In the rows, 128 means zero.
The rows below come in pairs that one turn or mirror swaps. Which row does each named row swap with?
z625: [130 155 118 125 120 149 129 125 109  86 136 135 102 133 152  75 142 124
 145]
z816: [ 70 110 128  95 139 122 132 115 114 129 106  88 123 136 146 131 145 118
 105]
z922: [ 91 138 119 160 138 118 154 124 165 144 147 120 121 117 145 146 112 151
 150]
z101: [ 97 138 116  97 169 139 153 159 140 108 112 118  81 141 126 143  94 126
 132]
z384: [153 148 112 109 151 137 148 133 157 113 117 117  92 159 112 157 103 134
 103]
z397: [141 128 148 150 153 121 144 152 116 142 129 123 131 153 159 139 175 153
 101]
z809: [146 113 155  95 113 122 131  73 145 132 142 138 121 133 147 123 132 114
 149]
z969: [133 158 131 129 105 149 134 126 110  83 111 107 100 149 146  86 135 126
 140]
z96: [132 166 153 139 108 142 146 121 101  92 119 113 108 135 149  95 143 125
 153]
z615: [136 143 123 111 156 136 151 147 147  96 107 114  87 152 107 156 102 126
 108]
z185: [147 148 107 120 172 171 120 127 109 116 117 114 112 154 147 136 151 108
 117]
z63: [142 159 136 135 111 149 142 127 101  99 122 125 108 139 152  84 134 119
 137]
z735: [131 148 170 105 119  77 132 180 134 126 129  91  96 127 134 138 141 113
 154]
z933: [132 151 190 119 106  92 145 162 130 113 137  90  90 125 128 127 141 116
 153]
z723: [125 143 102 125 163 181 126 105 127 131 122 102 125 165 152 129 133 114
 134]
z318: [103 116  99 110 137 123 124 156 154 150 165  94  96 114 172 105 149 121
 116]
z229: [158 115 163 113 113 116 133  79 135 143 132 133 105 132 146 126 127 112
 149]
z953: [116 113 128  90 165 127 127 178 154 145 168 119  98 148 175 104 127 130
 142]
z503: [114 136 142 157 136  96 155 146 159 146 139 124 102 140 125 165 120 165
 154]
z184: [153 138 104 126 158 172 112 124 122 124 126 100 114 162 148 146 149 115
 102]
z98: [ 96 162 112 157 139 122 162 119 155 141 141 127 122 114 140 146 116 149
 143]
z122: [ 75 111 123 103 154 124 132 156 124 132 105  88 118 149 133 113 117 105
 102]
z88: [124 126 155 130 161  76 152 154 172 164 133 124 126 135 132 140 161 123
 149]
z246: [ 78 110 132  87 138 123 129 121 115 134 107  85 124 129 139 126 138 111
 102]
z749: [ 94 159 102 153 139 118 153 122 157 145 139 118 124 108 140 142 111 147
 143]
z394: [128 115 147  76 163 142 131 160 150 134 162 117 112 142 177 106 120 129
 160]
z395: [142 108 162  88 129 139 139  84 133 135 154 145 121 139 147 119 124 123
 143]
z980: [119 157 186 121 106 109 157 151 107 103 123 103 103 139 133 116 137 121
 162]
z130: [150 169 141 125 135 128 136 171 129 126 130 122 105 189  98 130 119 107
 134]
z305: [106 134 122  99 155 116 137 192 138 132 112 104 112 155 120  97 117 107
 121]
z409: [ 81 130  98 122 120 116 114 125 150 160 164  96  89 123 149 116 157 114
 123]
z936: [133 150 167 111 120  74 130 176 135 128 121  88  88 122 127 147 147 112
 153]
z420: [181 145 119 115 147 127  99 156 126 139 115 108  97 145 139 163 155 110
 116]
z965: [123 146 141 152 109 126 129  93 126 144 147 114 120 138 100 147 151 110
 116]
z714: [123 113 151  81 163 134 137 170 149 137 169 120 105 153 173 111 124 146
 157]
z581: [143 127 145 152 154 123 138 147 104 143 129 130 131 157 153 144 169 148
  96]
z616: [103 126 126 144 102 115 128  89 132 162 155  98 119 138 119 139 148 124
 120]
z173: [170 134 132 112 131 103 111 166 137 136 115  92  94 121 136 151 160 113
 117]
z912: [135 136 137 158 138  98 132 173 167 149 131 130  98 155 137 144 118 164
 153]
z905: [ 99 136 122 145 112 124 119  94 128 153 151  93 117 117 127 143 155 113
 115]
z839: [122 112 164  78 154 141 148 137 138 129 161 139 119 153 165 111 115 136
 162]
z859: [ 89 108 122 115 102 126 117 142 100 170 149 125 102 146 160 131 138 140
 118]
z277: [148 114 161 109 130 128 137  80 140 142 152 145 119 114 150 129 131 119
 148]
z65: [126 141 108 120 129 138 126 138 120 117 156 152  92 129 165  75 140 123
 152]
z353: [134 125 155 152 161  96 140 156 145 146 131 121 131 149 142 157 175 145
 125]
z9: [135 147 118 103 144 142 154 131 148 106 107 114  99 165 109 158  96 131
 108]
z935: [168 126 149 103 106  95 121 106 136 127 112 123  80 135 134 131 135 108
 158]
z231: [124 150 183 111 119  89 147 170 121 119 126  90  87 121 126 130 133 116
 156]
z267: [ 84 148 129 114 162 112 142 111 165 155 151 121 127 140 137 128 135 102
 180]
z62: [ 88 128 124  95 172 114 144 155 156 113 117 122  70 124 118 131 106 107
 134]
z673: [116 121 136  81 162 120 139 173 152 140 169 118 102 152 176 106 128 123
 147]
z365: [128 135 138  99 150 125 128 138 108 118 107 118  83 144 162 171 188 123
 127]

z420 swaps with z409
z965 swaps with z723
z130 swaps with z267
z581 swaps with z816
z839 swaps with z980
z912 swaps with z62

